In the rows, 128 means zero.
These are runs of 6 systems, one row a step. Runs of the same system follow the same rule from any start.
E, path 1:
[[ 93 156  94 147 153 113 123 115 115  99  98 133  99 132 135 103 138 107
  162 152 134 154 101 124 133 137]
 [132 109 140 119  79 125 131 137 139 135 120 152 164 129 132 155 136 186
  113 137 105 103 117 118 130 136]
 [156 137 108 133 161 165 149 138  91 139 138 115 102 141 137 135 133  92
  121 123 113 110 148 114 103 107]
 [114 136 112 162 127  90  83 127 126 110 109 132 118 119 104 125 132 141
  126 116 128 177 109 129 127 120]
 [129  93 140 118 120 108 162 100 120 155  99 146 149 133 131 138 127 139
  122 161 131  91 122 106 133 139]
 [122 151  82 144 119 168 141 136  99 113 146 118 124 146 125 136 138 102
  147 128  86 119 127 134 122 136]
 [132 155 134 124 134 101  98 130 121 116 131 127 123 127 131 140 153 174
  111 120 135 164 120 102 104  96]
 [139  91 127 141 133 121 136 140 119 147  72 163 111 118 139 123 115 118
  117 153 133  94 119 112 127 130]]
B, path 2 (8 x 26):
[[125  94 103 141  79 142  96 161 121 146  85 166 131 100  97 148 122 134
  141 140  77 106 100 160 147 173]
 [137 125 190  75 148  97 138 104 157 149 154 114 142 126 144 126 125 159
  114 119 185 127 150 109 126 107]
 [114 121  78 141  96 149 160 113  92 122 145 114 145 154 104 135 115  73
  154 122  86 108 134 128 130 141]
 [110 133 153 109 100 109  94 134 166 127 121 145 147 106 123 137 144 191
  133 136 130 146 104 150 149 154]
 [136 131 142  72 137 146 173 125 110 146 143 123 123 143 156 129 122 109
  139 137 143  79 146  97 113 114]
 [136  97 110 149  77 129 110 136 119 138 139 126 158 126  83 156 113 128
  115  97  89 131 134 145 132 136]
 [101 144 147  87 131  86 133  84 133 134 125 126 142 128 128 125 148 157
  150 157 151 141 111 115 138 141]
 [123 108 128 108 106 164 160 147 137 136 130 137 133 132 143 122 100  93
  148 130 123  77 139 137 141 147]]
M, path 3, 8 rows:
[[120 152 116 151 129 121  79 154 134 104 103 148 108 109 129 125 146 166
  126 130 121 164 101 136 126 129]
 [156  83 151 124 126  96 121 114 119 169 122 125 139 119  97 148 111 127
   97 112 140 123 146 115 121 114]
 [109 127  93 154 106 147 160 102 120 114 149 112 159 157 114 127 121  92
  148 128 100 122 133 142 141 147]
 [121 162 126 110 156 136 129 119 121 131 106 139 113 121 151 129 173 164
  143 176 122 126 102 125 128 144]
 [159 103 136 124 123 139 120 176 119 141 108 151 105 119 144 135 105 127
  101 108 133  97 142 103 105  96]
 [109 129 114 150  78 113 115 125 141  96 159 116 166 146 109 136 113 138
  124  88 116 156 132 128 130 118]
 [129 132 125 163 177 106 130  73 122 144 110 118 129 129 111 127 160 137
  121 166 128 156 115 141 137 148]
 [145  99 119 104 121 158 142 148  98 170 103 147 113 117 123 140 117 100
  138 147 104  72 129 131 127 145]]
K, path 4:
[[189 126 117 178 175 170 148 137  99 143 132 117 114 145 143 148 146 121
   74 124 107 114 154 114  92  93]
 [112 113 136 125 115  67  86  80 130 156 117 121 151 106  67 145 145 157
  136 135 125 173 106 152 150 161]
 [ 85 128 117  83 105 125 158 150 123 104 107 151 106 138 162  94  86  79
  177 135 156  86 123  94 131 122]
 [184 122 106 185 141 199 133 161 111 141 140 123 127 136 130 159 144 129
   81 117  72 109 148 147 107 119]
 [127 106 163 118 135  52 100  74 137 165 101 134 147 106  92 143 150 181
  115 154 150 161 110 128 140 144]
 [ 81 128  99  99 106 114 134 146 114  98 115 135  94 131 134  88  75  48
  186 109 156 115 128 105 133 121]
 [173 115 108 173 111 207 163 153 122 138 147 129 158 149 142 164 141 137
   90 128  66  80 146 143 117 131]
 [141 122 156 129 177  62  97  76 118 172  88 134 120 101 101 141 172 180
  107 171 146 166 104 124 127 136]]
K, path 5:
[[168 170 142 105 166 149  51 182 118 146 136 125  78  88 124 151 173 182
  105 110 118 167 122 144  99 107]
 [ 97 115 159 129  68  64  91 143 185  86 140 139 161 128 127 114  83 165
  116  69 175 168 129 113 138  98]
 [108 139 116 199 166 160 197  97 170  80 147 104 146 173 174  81 103  72
  132 134 156 124 149 141 150 129]
 [156 167 144  85 184 173 143  82 115 181 190  76 138 125 107 154 186 134
  137 153 106 134 144 175 134 163]
 [ 90 193 128  35  94  86  82 144  99 106 140 135 111 118 130 142 164 190
  166 122 131 161  98  81 101 102]
 [109 149 116 186  99 167 101 217 189  49 111 165 113 128 187  96  96 146
  121  93 137 137 116 139 135 109]
 [180 103 193 179 192 148 152  96 199 153 166  94 160 134 143 123 120 138
   62 114 173 138 175 170 146 122]
 [ 89 169 126  77 151  68 143  28 101 131 191  60 147 155  84 123 149  99
  172 123 154 187 136 115 129 129]]
Z, path 6:
[[102 138 115 166 204 140 188  57 140 123 118 104 116 148 143  81 128  55
  166 180 157 129 129 160 164 169]
 [156 125 116 127 108 181  73 184 121 166 100 160 115  81 102 167 166 178
  123 149  57 113  99 181 137 178]
 [147 135 119  84 117 104 154 140  58 129 129 131 112 155 151 150 126 129
  107 110 134  98 144  25  60  49]
 [ 82 126 115 222 143 101 155 100 186  60  85 147 139 151 165  73 101 113
  134 150 168 153 107 132 161 136]
 [181 109 169 144 176 142  97 101 146 200 125 118 142  89  90 165 179 186
   86 160 106 143 127 194 147 174]
 [134 131  58  99 108 126 131 123  16 148 135 112 103 146  81 162 134  67
  150 111  72 116 133  79  81 100]
 [ 59 179 110 133 110 126 168 132 158  48  96 166 129 157 207  86 138 159
  173 177 148 118  85  95 139 133]
 [199  76 192 171 193 160 127 147 179 186  85 156 117  93 155 132 133 163
   58 157 151  96 143 168 143 142]]
M, path 7:
[[139 160 112 124 135 126 131 111  96 120 173  95 135 154 119 148 152 136
  115 105 117 154 144 102  96  91]
 [103 110 102 172 133  90 126 111 118 114  67 154 116 128 124 110 121 113
  139 156 132 136 100 115 136 136]
 [155  97 157 116 104 156 143 134 150 165 133 140 164 120 129 156 132 163
  105 138 108  85 137 147 140 152]
 [137 170  88 139 138 160 128 137  87 108 162 102 115 149 124 143 150 112
  128 110  97 146 137 115  98 102]
 [100 118 118 136 115  68 113 118 116 115  69 159 118 123 127 118 126 146
  137 152 140 138  95  93 126 124]
 [163  82 156 156 115 154 154 128 162 155 132 136 169 133 134 146 115 148
   86 126 119  92 148 147 141 139]
 [130 170  81 138 128 161 112 130  88 118 165 100 120 140 101 150 160 119
  139 116  77 154 127 142 112 130]
 [111 120 120 113 133  70 134 106  93 131  73 155 112 130 137 123 135 138
  137 164 146 123 101  72 111 113]]
Z, path 8, 8 rows:
[[103 141 154  45 101  49 107  99 108 138 135 125 135 124 109 141 138 170
  146 120 161 152 120  75 111 102]
 [109 100 124 151 125 157 204  93 158 122 134 121 162 159 148 101  88  65
  149 146 139  82 145 149 164 161]
 [159 167 128 146 139 190  69 188 152 124 156 123 110  99 126 147 159 171
  106 105  95 160 127 184 126 135]
 [123 114 142  50 122  60 106 126  82 152 117 130  97 115 106 132 106 110
  141 104 168 128 136  66  97  84]
 [ 83 107 119 168  76 128 186  94 180  84 136 132 192 167 146 104  91 111
  146 134 134 106 128 138 168 156]
 [173 166 157 134 192 193  98 151 160 149 171  99 110 104 134 137 169 157
  103 119 123 153 146 195 134 142]
 [123 107 110  64  97  79  76 155  63 157 107 136  86 101  75 140  99  90
  152  91 129 133 126  89 103 103]
 [ 75 130 133 122  63 114 200  96 171  74 148 134 198 178 170 111 104 143
  151 138 144 100 125  99 149 133]]
B, path 9, 8 rows:
[[151 100 107  94  87 105  79 139  71 171 148 109 124 111  49 168 113 100
  126  74  95 141 145 121 106 115]
 [ 72 101 137 126  93  32 144  63 142 111  90 146 164 141 118 109 108 141
  150 151 166 142 102  91 149 134]
 [125 122 147 132 138 198 198 110 180 137 147 123 163 143 164 115 126 114
  145 167 125  73 139 180 172 185]
 [140 176 127  63  94 176  80 178 124 127 210  96 129 116 106 160 144 149
  139  69  96 151 146 154 115 120]
 [104 120 107  84  65  62 123 133  70 118  86 166 130 137 128 150 130 163
  136 137 117 110  98  36  88  89]
 [156  40 167 154 132 119 181  78 152 193  88 149 173 124 120 138 111 128
   97 174 133  67 137 145 158 171]
 [117 151 145  82 142 144 124  86 153 146 222  58 149 127  81 124 120  80
  167  88 143 165 163 193 162 160]
 [ 50 181  83  83  34 116 116 168 121  48 136 152 136 148 150 117 121 149
  192 112 111 134  91  90 122 122]]
V, path 10, 8 rows:
[[126 121 115 110  82  66  75 131  93 120 163  99 132 130  70 147  97 111
  117  47 133 178 150  88  98  73]
 [ 99 120 146 111  84 129 222  95 164  92 166 122 194 185 178 112  93 122
  137 129 156  77 150  90 137 116]
 [122 147 163  70 136 185 108 142 184 158 178 105 132  93 114 123 132 122
  169 125 131 127 138 224 180 196]
 [148 151 131  58 122  97  64 159  77 141 177  95  92 113  87 151 120 116
  123  49 141 171 156  88  80  65]
 [ 81 128 126 140  77 110 194 126 166  50 151 130 167 186 186  89  65  96
  142  93 175 107 147  72 129  81]
 [123 111 193 105 131 158 131 103 226 158 178 102 174 105 115 115 112 134
  141 124 154 129 146 231 201 198]
 [154 150 119  44 126 117  80 123  56 176 206  65 110 117  53 172 140  95
  137  61 109 164 163 122  91  98]
 [ 69 158 112  79  41 114 176 159 132  45 156 142 151 182 190 106  80 121
  164  88 156  97 133  42 104  69]]
V, path 11 (8 x 26):
[[149 114 109 164  94 142 108 158 116 127 109 152 139 124 121 157 142 167
   99 123  83 120 116 126 115 124]
 [127 154 129 141 180 125 154  99 121 124 109 129 115 140 161 117 165 144
  126 174 139 132 115 112 120 125]
 [120 102 106 155 123 117 101 140 119 138  75 156 106 105 103 124 118 109
  140 146 112 127 105 147 143 156]
 [167 114 129 165 139 133 132 129 113 144 111 137 133 134 131 156 150 164
   78 137 108 119 130 108 105 107]
 [108 152  94 160 157 136 149 101 112 110 103 133 117 142 142 115 156 120
  148 173 114 134 102 127 133 146]
 [132  99 130 132 120 109  98 141 124 155  74 162 116  98 114 137 133 152
  123 153 118 118 102 133 135 148]
 [167 122 112 172 163 151 142 135 100 140 107 134 111 136 140 141 143 126
   91 141 109 114 133 111 101 107]
 [103 150  96 177 138 121 125 111 128  97  96 143 127 135 135 120 154 147
  138 164 113 150  93 132 138 147]]
E, path 12:
[[114 148  90 205 136  94  74 143 124  75 103 135 104 129 118 113 131 135
  113 105 126 198 107 117 114  98]
 [147  73 154 132 130  89 149  83 121 181  76 158 156 119 116 151 143 170
  100 182 126  97 114 113 134 148]
 [118 137  61 122 104 168 157 125  63 128 141 115 122 150 107 141 128  60
  168 132  69  98 130 125 117 143]
 [111 183 114 146 118  94 105 124 118  76 144 122 134 151 142 136 164 188
  113 113 128 186 112  82  94  79]
 [158  94 142 141 155 128 134 150 117 162  47 182 101 105 158 133 141 159
   98 183 128  82 106 107 118 130]
 [150  90  70 172  87 151 125 136  74 145 134 118 140 139  71 160 108  73
  118  96  61 117 142 136 117 132]
 [107 169 109 143 159  65 136  55  94 105 136  96 134 159 118 127 167 143
  129 142 142 188 116  81 103  96]
 [105 126 116 115 106 123 134 145 118 130  52 190 117 113 158 130 154 177
  149 199 107  84  76 107 135 157]]

Which system made each of these runs?
path 13 (2 x 26):
[[131 138 148 109 105  78  99 116 123 130 125 135 149 126 119 158 159 209
  103 127 128 156 112  92 106 104]
 [141 101 109 137 145 147 163 147  95 144  73 159  96 131 155 120 114  91
  126 160 122  68 124  99 114 124]]
 | E
path 14, 2 rows:
[[124 137 121 145 164 103 120  76 119 140 138  99 129 129  92 125 145 110
  137 136 133 169 127 148 140 142]
 [ 97 144 123  65  94 134 141 133 122 123 141 134 131 129 134 126 124 120
  176 133 126 105 121 122 135 144]]
 | K
path 15 (2 x 26):
[[127 121 126 143  84 126 104 182 141 104  95 170 127 122 153 134 117 173
  110 117 120 116 111 102 116 109]
 [180  94 126 181 161 151 149 119 115 159 120 122 131 138 121 144 128 111
   81 128 113 112 151 130 114 116]]
 | E
path 16 (2 x 26):
[[134 110 117 149  73  95 119 138 114 107 144 128 159 152 113 150 106 144
   96  78 119 140 142  83 100  79]
 [118 119 119 146 149 101 153  62 111 152  90 135 146 131 113 138 170 150
  136 197 111 126  98 130 142 169]]
 | B
path 17, 2 rows:
[[135 161  68  78 108 138 131 132  16 145 127 127 105 140 106 176 177 130
  150 146  57 106 109  73  75 110]
 [100 152 129 124 117 148 142 196 157  73  64 196  96 127 226  93 122 166
  141 165 152  83  92  89 123 113]]
 | V
path 18, 2 rows:
[[ 92  97 113 107 100 107 149 134 120 123  88 156 113 127 134  99  76  69
  169 138 149  88 119 106 141 139]
 [144 128 152 162 104 166 139 145 187 113 153 134 177 138 157 143 137 191
   90 121 113 119 135 153 140 134]]
 | Z
path 19 (2 x 26):
[[167 126 135 150 223 149 125 121 109 174  84 133  73 102 135 123 161 114
  112 178 135 122 122 148 125 144]
 [136 123 126 159 161 118  87 155 138 114 138 108  84 117 110  97  80  60
  123  65 168 171 157 142 127  97]]
 | B
path 20, 2 rows:
[[112 144 107 220 104 171 116 148 193  68 156 122 165 144 137 114 117 137
  116  99 104 163 127 187 161 150]
 [153 146 141  92 185  93  74  90  88 189 123 108  96  91  74 154 187 156
  126 150 123 175 114 142 117 142]]
 | M
path 21, 2 rows:
[[127 108 160  95 120 130 215 101 143 128 157 117 163 170 173 118  91 103
  124 125 171  68 165  83 123 101]
 [141 175  71 180 175 157 122  96  78 126 143  94 114 142  99 147 184 116
  130 148  72 169 118 148 113 140]]
 | K
path 22 (2 x 26):
[[117 135 172 108 167  89 127 113 162 123 119 128 113 122 157  97 118 136
  126 132 196 146 131 112 134 108]
 [135 104 144 140 133 151 111 149 168 138 140 121 122 107 115 112  91  89
  130  98 146 129 148 181 158 150]]
 | M
path 23, 2 rows:
[[166 142 154 172 224 109 113 108 137 135 130 101  92 126 138 111 140 120
   82 116 182 177 150 122 110  85]
 [101  77 130 126 113  87  99 107 141 163  67 157 126  88  82 118 108 112
  162 161 131 127  97 168 176 191]]
 | E
path 24 (2 x 26):
[[103 149  93 113 138 117 120 146  84 113  81 153  79 123 143 113 134 106
  163 154 128 121 100  94 114 122]
 [136  97 170 119  89 119 137 152 174 125 119 157 159 127 160 131 102 174
   98 116 153  97 136 110 132 114]]
 | M
path 25:
[[139 158 132 127 134 170  93 183 152 113 148 129 107 110 145 125 131 143
  124 101 125 140 131 158 129 125]
 [118 139 138 137 156  77 109 103 131 112 134 109 116 132 119 111 119 118
  123 106 172 177 134 108 120  98]]
 | V
path 26:
[[159  79 143 196 181  74 133  42 125 171 122  96 152 132  73 136 130 108
   82 132 145 169 148 142 136 130]
 [110 120  66 127  65 134 171  85  64 134 135 125 177 162  87 168 152 118
  156 155  46  96 112 111 123 157]]
 | V
path 27 (2 x 26):
[[113 178 141  11 150 149 153 149  95 145 119 143  81 119 181 123 158 140
  176 175 145  75 114  86 105 125]
 [137 121 126 161 138 161  69 235 164  98  93 163  64  93 156  93  76  98
  119  83 156 131 133 150 132 109]]
 | V
path 28 (2 x 26):
[[175 168 157  66 156 164 136 163 106 143 175 111 107 133 168 152 156 162
  101 106 140 109 160  91  79  74]
 [142  81  77 158  92  89 104 123  52 152  88 141 120 126  63 160 115  96
  116 111  83 129 122  94 101 112]]
 | B
path 29, 2 rows:
[[149  70 102 187 113 118 161  74  99 158 134 106 172 153  71 153 112  85
  104 119  92 118 150 134 132 139]
 [100 217  82 130 150 158 119 116 106  87 158 102 113 144 135 126 187 142
  166 148  94 171 103 139 121 139]]
 | Z
path 30 (2 x 26):
[[146 175 179 103 201  99 137  60 140 153 149 101 142 130 148 142 207 213
  102 175 160 166 124 118 117 122]
 [120 110  83 100 129 164 128 169  79 149 107 135  68 111 109 110  84  16
  179 120 113  86 134 137 130 146]]
 | B
path 31 (2 x 26):
[[128 106 116 126 137 103  95 141 103 150  76 153  92  99 104 125 121 109
  136 141 127 127 111 126 128 138]
 [139  78 122 129  87 126 132 151 116 146 113 147 136 127 114 138  85 101
  120 106 117  91 140 114 125 121]]
 | K
